In the rows, zero is written as 128.
A: 4 groups of rows, each row roughly a mix of its group's hidden directions
A (132 x 11)
[[162  91 133 135 164 119 155 132 118 101 158]
 [139 164 122 121 168 138 174 150 103 136 132]
 [113 143 116  89 140 119 103 122 132  71 145]
 [156  98 107 134 138 122 182 127 117 105 102]
 [104 142 120 136  79 144 107 144 146 172 119]
 [116 157 108 105 161 158  99 143 112 100 153]
 [126 157 132 113 178 147 108 141 113  92 150]
 [ 98 176 148 115 123 118  81 122 137 138 140]
 [156 161  92 130 146 133 176 136 113 144 115]
 [165 165 147 111 163 111 128 130 151 101 109]
 [119  99 170 130 104 118  98 134 173 116 122]
 [132  94 149 145 108 121  96 100 167 100 128]
 [110  92 131 163  89 137 131 158 127 162 135]
 [158  84 132 129 167 129 153 113 104 127 156]
 [ 87 131 104 117  80 147 114 100 118 125 148]
 [115 148  85 153  92 165 119 143 135 125 106]
 [174 121 148 127 134 112 145 114 150  78 140]
 [118  88 159 133  99 116  89 121 162 121 125]
 [141 173 136  93 158 115 121 115 141  89 125]
 [145 140 167 133 182 105 129 153 133 123 109]
 [108 156  93 154  90 138  99 153 147 137 125]
 [ 95 129 102 114  73 148 128 104 113 117 140]
 [143 155 117 117 174 144  87 143 116  99 138]
 [112 145  79 159  91 152 108 131 139 132 116]
 [129 151 117 108 164 156  90 148 133  95 147]
 [129 132  82 154  81 150 109 136 150 124 120]
 [142 147 133 119 172 152  86 139 126  94 144]
 [171 111 152 135 135 117 156 116 151  86 145]
 [107 161 152 117 120 136  75 125 140 141 160]
 [ 90 142 137 127 126 138  84 128 125 152 175]
 [146 179 140 107 166 102 118 120 144 109 122]
 [144 117 180 110 167 111 160 116 116 129 126]
 [104 159 127 122  83 140  87 141 151 148 123]
 [116 155  82 148  94 151 102 149 143 127 117]
 [145 151 112 129 165 137 174 137  92 148 133]
 [ 92 158 141 115 113 131  84 136 120 153 161]
 [120  98 161 136  96 113  84 115 157 113 122]
 [102  93 115 162  87 147 134 131 115 159 134]
 [151  98  85 159 130 115 149 107 136 125  94]
 [ 89 155 105 126 109 142 109 143 121 175 109]
 [116  87 126 167 115 143 148 128 105 170 118]
 [100 153 159 116 122 140  80 141 134 150 156]
 [ 82 150 112 119 123 151  96 147 117 167 127]
 [110 135 111 125  70 159 103 105 120 116 139]
 [132 116 188 117 150  90 144 125 132 117 144]
 [108  88 119 164  82 146 138 126 121 151 135]
 [142 139 148 121 185  92 156 146 121 119 123]
 [108 154 151 118 106 148  74 122 146 142 150]
 [110 159 111 122  90 141  91 150 143 162 127]
 [ 84  99 110 155  93 146 127 128 106 153 137]
 [149 117 112 152 102 113 178 105 136 153 107]
 [153  96 102 144 129 125 174 126 114 105  95]
 [114 105 145 140  84 103 167 120 136 158 112]
 [181 102 141 131 136 118 139 119 143  93 160]
 [142 130 158 131 181 101 142 152 137 133  96]
 [167 116  97 143 133 109 165 114 120  97 101]
 [ 81 150 111 121 127 142 116 141 106 172 105]
 [156 107 141 129 170 114 162 108 118  90 136]
 [ 89 143 111 127 119 149 125 137 116 187 112]
 [128  98 176 113 161  92 140 130 115 137 148]
 [161 126 128 120 168 108 166  97 113 103 116]
 [101  95 161 127  92 117  89 121 152 120 130]
 [172  94 152 136 134 122 148 116 144  94 156]
 [141 111 147 135 185 106 157 156 127 138 113]
 [108 104 151 127  89 120  79 120 157 115 124]
 [103  93 150 133 103 103 162 125 115 167 128]
 [133 122 159 137 186 108 134 161 131 146 115]
 [119 157 105 116 159 138 160 139  80 143 143]
 [124 102 172  96 155 102 141 115 115 112 155]
 [141 149  99 125 168 141 168 137  93 144 138]
 [139  98 140 122 184 130 153 114 102 111 149]
 [141  92 125 131 179 128 158 133  99 124 153]
 [111  89 113 159 101 152 132 154 110 162 125]
 [164  91  99 138 134 126 176 119 131 114 111]
 [111 105 132 141  75  96 152 108 142 144 110]
 [111 107 155 134  82 109 163 129 151 152 113]
 [157 101 148 139 166 123 157 166 125 135 104]
 [144 166 135  83 163 124 128 107 129  95 126]
 [144 124 128 132 145 105 166 131 125 107  69]
 [150 131 161 136 181 107 129 143 152 133 101]
 [137 110 179 115 172 110 156 125 109 125 125]
 [108 110 152 128  91 114  81 114 154 104 125]
 [134 151 133 115 184 159 118 148 113 109 152]
 [181  97 149 132 132 117 153 117 138 100 150]
 [167 113 151 126 177 115 154 156 139 138 128]
 [126 149 109 117 162 142 177 146  97 147 143]
 [104  92 115 160  92 142 126 150 118 164 136]
 [158 175 145 110 154 107 118 138 156 103 117]
 [164 108 147 136 173 115 152 158 140 141 108]
 [174 100 148 136 132 112 148 115 141  86 147]
 [146  96 165 141 165 126 161 134 109 126 100]
 [ 79 152 116 120 118 134 104 137 105 159  96]
 [ 72 155 114 124 124 144 109 143 115 161 108]
 [159 167 130  91 162 116 124 110 142  99 125]
 [120 167  84 148  95 150 109 133 143 143 117]
 [ 86 155 103 116 135 142 107 146 105 168 115]
 [152  97 166 108 161 115 158 103 117 113 129]
 [174 102 148 139 128 115 147 126 148  87 153]
 [135 141 107 122  71 149 109  92 145 113 123]
 [138 158 105 120 163 143 162 144  88 148 134]
 [124 146 113 110 170 143  88 142 117  95 152]
 [151 107 105 145 145 111 173 119 117  99  95]
 [171  87 148 138 137 113 155 130 128  98 151]
 [151  93 144 126 172 132 145 121 114 103 166]
 [127 156 113 119 162 137 163 141  80 149 137]
 [110 152 127 127  75 133 104 158 143 158 114]
 [105 142 115 132  79 150  86 100 140 128 124]
 [160  86 138 134 154 127 135 124 126  95 170]
 [123  86 167 107 163 104 138 130 104 121 146]
 [ 98 156 121 123  83 135  96 143 136 159 106]
 [155 113 137 117 179 118 147 107 111  91 143]
 [124  90 128 166 113 152 152 140 108 165 108]
 [ 80 150 105 131 112 133 111 146 112 164 100]
 [147  83 128 139 170 123 161 125 104 117 148]
 [107 103 124 129  67 115 135 123 153 152 113]
 [119  85 156 130 115 131  81 121 161 115 139]
 [149 168 127 115 173 141  98 151 115 104 127]
 [ 90 147 157 122 126 138  82 145 130 158 148]
 [147 109 125 152  99 110 168 107 123 166 103]
 [108  84 105 148 103 139 125 129 107 170 144]
 [138 101 174 106 167  95 139 131 117 130 144]
 [105 163 121 129  95 138 129 108 151 164  92]
 [108 158 119 110  73 142 106 101 125 109 132]
 [155 172 140  97 170 112 122 130 141 107 121]
 [152 114 122 140 147 110 167 127 123 101  77]
 [130 146 144  98  91 150  99 122 162 155 147]
 [162 114 149 132 176 113 157 140 146 121  99]
 [107 161 127 134  77 130 118 142 156 148  99]
 [167 110  99 139 122 118 167 118 131 107  90]
 [112 108 174  98 150 106 143 111 111 106 153]
 [113  95 132 140  83  98 159 113 149 146 117]
 [125 151 106 110 149 155  76 141 127  98 144]]

one row of each group, then the others: which group is each in?
[149 135 123 119 180 161  95 145 129 109 149]  F
[128 121 141 136 187  97 158 151 111 125 121]  B
[ 87 151 110 132  94 136 102 135 130 164 100]  D
[132 109 174 116 166 104 155 110 107 144 136]  R

[111  95 167 131 105 117  93 114 159 106 133]  F
[117  85 138 156  94 124 129 154 129 166 146]  R
[133 112 148 143 191 108 143 157 117 137 131]  B
[122 106 138 143  93 102 178 112 132 158 114]  F
[169 118 117 136 123 119 164 126 124  96  82]  B
[157 113 177 103 146 101 143 126 143 101 140]  R
[157 126 158 133 183 109 138 161 135 138 123]  B
[161  97 113 148 149 119 169 125 132 111  91]  B
[104 157 104 137  91 137 124 128 146 171 100]  D
[123  97 134 135  92 121  82 112 166 112 120]  F
[138 112 111 148  84 104 158 106 136 156 100]  F
[161 123 140 115 174 104 167 155 122 130 139]  B
[118  82 135 171 107 135 145 134 114 165 123]  R
[115 163 138 112  90 143  83 145 157 130 135]  D
